Each row has a name. Each question is about the rows just above it. Places in a row count from 1.

[121 138  68 140  76 157 149 129 134  85 149 109 117 130  85 107 182 145
 178  97 149 143 156 133 112 181 141 172 104  88 170 134 149 112 181 145
 141 181] -> Kula
[115 140  60 135  68 164  85 120 136 101 156 101 110 121  79 106 186 142
 184 103 142 153 153 133 110 159 138 160 112  89 174 135 147 119 178 147
 144 155] -> laraz
[112 129  68 136  71 156  87 127 132 114 157 114 109 127  77 102 186 144
 183  98 147 145 154 130 116 158 144 165 110  90 166 126 159 120 179 149
 154 155] -> Kedon
[119 136  72 137  75 159 149 128 132 113 147 141 105 124 105 105 178 144
 149  96 105 145 154 136 115 161 140 165 148 105 170 133 147 120 149 149
 143 157] -> veta
Every place of [106] in laraz:	16
At which places does Kula hold [145]?	18 36
Every place of [149] in Kula:	7 11 21 33
Places of [149] in row veta:	7 19 35 36
Every place of [140] in veta:	27

[170 139  81 141  77  78  92 177] = saz
[105  82  82 169 181  82 126  82] = Kiduv
[ 92 135 189 183 144 116 167 137] = rup
[190 190 147 190 122  94 190  84] = Kula
Every place of [190] in Kula:	1 2 4 7
Places of [82] in row Kiduv:	2 3 6 8
Places of [77] in row saz:	5

[121 128 105 129 128 128 128 119 121 121] : Rof
[166  86 200 167 200 167 166 166 166 167] : Kedon
[123 142 127 133 123 122 133 127 129 126] : saz
Every place of [166] in Kedon:	1 7 8 9
At which places does Rof hold [105]?	3
Every place of [129] in Rof:	4
At which places does saz hold [122]?	6
Places of [167] in row Kedon:	4 6 10

[182 191  74 126 182 191 130 175 182 130] = veta
[183 157 163  97 157 159 191 131 157  88] = Kiduv
[129 129 174 160 173 173  73  53 174 173] = mami
Every place of [175] in veta:	8
At which places does veta hold [182]?	1 5 9
Every place of [88] in Kiduv:	10
Places of [73] in row mami:	7
At which places does Kiduv hold [159]?	6
At which places does mami hold [174]?	3 9
At which places does veta hold [130]?	7 10

[146 146 146 135 146 146] : Rof
[136 205 147  93 127 142] : Kiduv
[ 87 101 118 135  90 102] : mami
[ 91  81 137 145 119  95] : saz
[ 85  92 128 141 104  97] : laraz
[103  70 145 143 132  98] : Kula
[ 88 100 151 156  95 116] : rup
Places of [146] in row Rof:	1 2 3 5 6
Every place of [101] in mami:	2

[173 108 160 108 161 147 160 167 156] : Kedon
[116 189 182 176  87  95  91 110 157] : vez
[161  91  90  98 168 168 168 165 127] : saz
[136 151 149 155 116 108 112 124 167] : rup
[127 140 132 124 132 157 142 124 106] : mami
[128 148 143 139 124 133 126 120 131] : sulu
[153 113 108 109 118 163 157 149 118] : laraz
[108 165 152 134 114 159 133 103  87] : Kula
[127 140 132 124 132 157 122 108 117] : sorot
[120 171 163 156 104 121 110 105 137] : Kiduv
Places of [113] in row laraz:	2
Every place of [109] in laraz:	4
Places of [160] in row Kedon:	3 7

[141  98 141 112 141 125 102 124 130 164]  sorot
[120 120 171 126  93 127 133 132 134 128]  Rof
[129 100  69 123 124  69 128  69 111 130]  Kiduv
[125 155 142 149 107 120 170 104 113 117]  Kula
[135  99  82 112 164 110 108 102 126 140]  mami
Every place of [69] in Kiduv:	3 6 8
At which places does Rof hold [127]?	6
Every place of [141] in sorot:	1 3 5

[128 127 128 129 129 129 126 128 127 130 127 129 128 127 130 127 130 128] = Rof
[110 140 142 122  89 113 125 119 106 136 167 149 123  75 188  77 153 120] = Kula
[128 127 128 129 129 130 126 128 126 130 127 129 128 129 130 127 130 129] = Kedon
[130 125 134 128 134 128 125 127 138 128 122 132 129 138 117 134 125 127] = saz
At which places does Rof hold [129]?	4 5 6 12
Places of [138] in row saz:	9 14
Places of [128] in row Kedon:	1 3 8 13
Places of [127] in row saz:	8 18

[128 130 135 153 128 128  97 151 151] = sulu
[131 144 153 145 109 109  77 113 134] = vez
[111 116 106 130 109 141 154 148 110] = saz
[154 139 137 162 108 127 115 126 172] = rup
[120 113 172 137  95 131  84 134 115] = laraz
[108 147 131 147 132 126  96 147 154] = veta
[122 123 137 148 115 122 117 131  97] = sorot
[114 135 107 134 120 142 145 178 144] = Rof
[140 147 176 134 129 127  77 139 131] = mami
[154 108 134 118 118 123 129  63 128] = Kiduv
[156 141 146 134 134 114 130  75 123] = Kula
At which places does sulu hold [128]?	1 5 6
Places of [147] in row veta:	2 4 8

[140 145 139 134 115 128 135 135 135 129 146  98 140 116 132 179 126 130
 116 162 130 135 145 114 128 133 133 129 146 129 118 133 108 121 122 138
 125 130 150 135 162 133 118 133 153] : saz
[149 127 134 149 122 113 125 148 140 148 130 122 141 127 116 123 137 136
 127 134 128 120 135 152 137 156 108 130 129 125 162 128 129 126 134 165
 141 129 135 137 109 137 139 146 121] : laraz
[136 136 157 145 131 147 131 123 147 138 133 115 131  91 140 136 135 119
 125 144 135 140 139 129 109 166 122 136 117 113 137 147 121 144 140 127
  78 106 123 167  98 118 129 127 138] : Rof
[139 121 161 133 128 109 126 122 128 115 127 154 130 109 114 165 128 154
 114 144 128 118 108 109 150 128 138 131 128 139 148 139 118 111 123  87
 129 126 129  88 141 138 130 131 147] : sorot
[128 121 117 118 139 130 127 126 129 138 121 138 119  85 140 148 127 126
 113 126 117 135 109 128 100 143 117 126 131 147 101 118 132 128 140 130
 135 139 116  81 114 154 118 125 115] : vez
[139 121 161 133 128 109 126 122 128 115 127 154 130 109 114 165 128 154
 114 144 128 118 108 109 150 128 138 131 128 139 148 139 118 136 130  99
 169 123 144  71 120 135 135 120 127] : veta
[141 113 121 140 128 118 119 152 117 144 135 121 114 102 118 138 127 142
 134 136 131 137 136 105 174 118 106 141 113 131 151 120 124 119 130 167
  95 134 141 123  93 137 124 123 146] : Kula
[120 136 112 145 131 147 131 123 114 138 133 115 131  91 140 136 135 119
 125 144 135 140 139 129 109 166 122 132 117 113 137 147 121 144 126 127
  78 106 123 167  98 118 146 127 138] : sulu
At which places does Rof hold [135]?	17 21
Every place of [147] in Rof:	6 9 32
Places of [130] in row vez:	6 36
At which places does vez hold [126]?	8 18 20 28
Every place of [127] in sulu:	36 44

[122 123 124 141 123 188 150 170 122 185 174 185 150 188 150 156 123 122
 128 122 138 122 123 123 123 188 156 144] : Kula
[122 159 123 138 122 152 169 152 122 173 169 169 127 122 140 141 152 122
 125 122 133 123 123 130 132 131 146 129] : mami
[145 132 189 132 122 161 156 154 133 161 132 169 128 122 132 129 132 122
 149 123 132 122 122 122 125 145 136 123] : Kedon
Places of [169] in row mami:	7 11 12
Places of [132] in row Kedon:	2 4 11 15 17 21
At which places does Kula hold [188]?	6 14 26
At which places does Kula hold [150]?	7 13 15
At which places does Kula hold [122]?	1 9 18 20 22
Places of [145] in row Kedon:	1 26
Every place of [122] in mami:	1 5 9 14 18 20

[141 155  51 172] : vez
[ 55  55  55 129] : laraz
[130 130 115 124] : Rof
[116 116 116  67] : sorot
[ 55 116 117  76] : mami
Places of [55] in row laraz:	1 2 3
Places of [115] in row Rof:	3
Places of [116] in row sorot:	1 2 3
Places of [55] in row mami:	1

[185  90  90  82 185 171 185 158  94 172] = veta
[172  69  79 102 157 138 163 105 156  97] = Kula
[136 104 104 169 137 178 104 104 178  74] = sulu
Every place of [136] in sulu:	1
Every place of [171] in veta:	6
Places of [185] in row veta:	1 5 7
Places of [104] in row sulu:	2 3 7 8
At which places does veta hold [82]?	4

[128 126 126 136 126 120] = Rof
[133 133 134 191 117 117] = Kiduv
[124 102 102 102 127 127] = veta
At which places does veta hold [127]?	5 6
At which places does Rof hold [136]?	4
Places of [128] in row Rof:	1
Places of [124] in row veta:	1
Places of [102] in row veta:	2 3 4
Places of [126] in row Rof:	2 3 5
At which places does Kiduv hold [133]?	1 2

[176 172 165 159 149 121 187 177 174 182 102  96  98 158 110 153  97 102] = sorot
[173 180 173 184 132 115 189 179 168  92 114 101  93 138 134 132 141  97] = Kedon
[140 132 135 128 140 141 125 120 120 144 156 120 140 125 152 123 120 140] = Kula
Every place of [158] in sorot:	14
At which places does Kula hold [140]?	1 5 13 18
Every place of [123] in Kula:	16

[123 123 157 124 154 123 123 138 125 155 124 123 126 153 147 151 142 157
 123 141 135 154 150 123 146 128 127 160 130 152 123 123 123 125 133]  vez
[124 125 149 124 128 128 128 152 135 154 125 145 125 183 158 155 145 163
 163 151 135 153 135 123 159 123 137 191 141 166 125 130 148 145 126]  mami
[123 123 143 124 143 124 123 143 162 157 125 128 126 166 154 156 144 162
 150 148 136 156 146 123 151 126 131 175 134 160 123 124 127 129 130]  laraz
[123 123 158 123 161 123 124 135 124 151 124 123 127 142 142 149 140 153
 133 137 137 151 154 124 142 133 126 145 128 149 123 123 124 123 135]  saz
[135 133 136 124 124 125 125 124 125 128 125 124 161 124 124 127 129 125
 123 125 137 125 151 160 124 169 126 124 125 124 137 123 137 123 153]  veta
At which places does veta hold [124]?	4 5 8 12 14 15 25 28 30
Every place of [191] in mami:	28
Every place of [124] in laraz:	4 6 32

[123 124 132 123 128 175 123 158 134 124 131 122 163 150 134 133 143 162
 127 134 137 135 123 124 169 122 150 136 171 161 131 159 123 140 177 136
 128 155 125 123 146 128 129 169 162 128 170 155 141 127 126 137 143 122
 124 133 126 151 128 161] : saz
[155 151 134 152 142 122 148 126 134 178 136 159 124 128 135 134 129 123
 144 132 134 134 169 150 123 160 125 134 123 123 135 126 163 129 122 131
 142 124 140 149 129 138 134 123 124 137 123 124 129 138 146 130 128 161
 147 134 145 126 136 123] : Kula
[126 125 125 122 122 152 123 130 138 123 135 122 175 174 172 156 127 153
 123 140 152 131 122 134 139 126 160 122 163 171 125 133 122 137 157 138
 123 168 131 123 178 140 123 159 165 128 144 148 139 123 153 131 154 122
 126 124 136 152 128 144] : rup
[123 124 128 122 124 164 123 142 134 123 131 122 162 153 142 137 134 156
 124 134 138 132 123 126 154 123 151 126 163 161 128 144 123 137 167 135
 123 157 127 122 152 130 126 161 159 127 157 150 138 125 130 133 144 122
 124 128 127 148 128 152] : veta
[130 125 126 122 123 150 125 125 141 124 138 123 175 176 185 164 125 152
 122 144 153 130 122 138 133 129 165 123 160 173 126 127 123 138 156 142
 123 176 139 122 185 146 123 158 165 130 139 149 140 124 162 132 158 122
 129 123 141 154 130 143] : Kiduv
[131 127 127 123 122 146 126 125 141 126 138 123 170 172 181 162 126 150
 167 144 153 131 123 140 133 131 161 123 154 167 126 128 123 139 151 141
 123 169 138 122 179 147 124 152 159 131 138 147 139 125 161 132 155 122
 130 124 143 150 131 140] : Rof
[126 125 127 122 122 161 123 136 139 122 135 122 139 171 167 151 130 158
 123 139 150 133 122 131 147 124 160 123 139 172 127 140 123 139 166 140
 122 170 130 122 175 167 124 167 169 128 152 153 141 124 146 133 154 122
 126 125 134 156 126 139] : sorot
[128 139 148 151 180 147 133 180 130 124 129 141 125 123 124 122 163 136
 165 126 125 144 136 124 165 126 124 195 138 125 130 172 132 134 142 130
 190 123 124 161 123 123 153 139 129 134 137 135 135 145 123 140 125 155
 130 161 124 132 133 146] : laraz
[135 144 140 153 166 127 141 151 129 141 130 150 122 122 123 123 144 125
 158 127 125 136 151 129 135 136 123 173 125 123 143 145 150 129 125 129
 170 122 129 160 122 125 145 126 124 135 131 126 130 143 123 134 124 159
 137 148 127 140 137 130] : vez
At which places does Rof hold [138]?	11 39 47
Every place of [139] in sorot:	9 13 20 29 34 60
At which places does laraz hold [125]?	13 21 30 53

[165 102 145 144 107 143 165  95  94 109 114 125  74 149 165 153 148 144
 161 131 161 124 186 124 153 162 109 170 113 154 133 140 140 104 116 109
 160  86 134  94  77 171 106  99 106 153 116 165 162  97 109 106  97 106
 111 161 138 137 144 162 100 162  89] : laraz
[106 154 144 146 154 160 151 101 129 135  87 120 113 112 113 122 151 126
 130 154 128 150 115 142 120 127 109 141 111  59 148 154 108 151 120 151
 152 115 128 128 154 110 141 154 151 160 161 129 153 104 128 151 122  95
 102 157 124 154 150 135 157 121 142] : Kula
[119 154 118 132 146 153 148 125 106  98  99 172 129 124 139 153 145 153
 115 104 156 169 140 152 148 120  73 113 134 144 107 119 123 145 144 160
 160 135 158 149 143 113  98  97 154 134 126 157 123 132 151  92 122 116
 153 125  71 122 152 137 145 107  72] : Kiduv
Places of [108] in row Kula:	33
Every place of [161] in laraz:	19 21 56
Places of [109] in row laraz:	10 27 36 51
At which places does Kula hold [126]?	18
Places of [153] in row Kiduv:	6 16 18 55
Places of [151] in row Kula:	7 17 34 36 45 52
Every place of [165] in laraz:	1 7 15 48

[118  82  67 143] : sorot
[120 140 120 140] : laraz
[159  83  64 162] : rup
[181 193 186 182] : Kiduv
[146 200 202 134] : sulu
[142  82  70 149] : Kedon
[86 86 86 86] : saz
[179  57 108 170] : veta
[ 89 164 197 104] : vez
[121  85 121 121] : mami
[ 69 175 165  69] : Kula
[126 161 195 110] : Rof
Every place of [120] in laraz:	1 3
At which places does mami hold [121]?	1 3 4
Places of [86] in row saz:	1 2 3 4

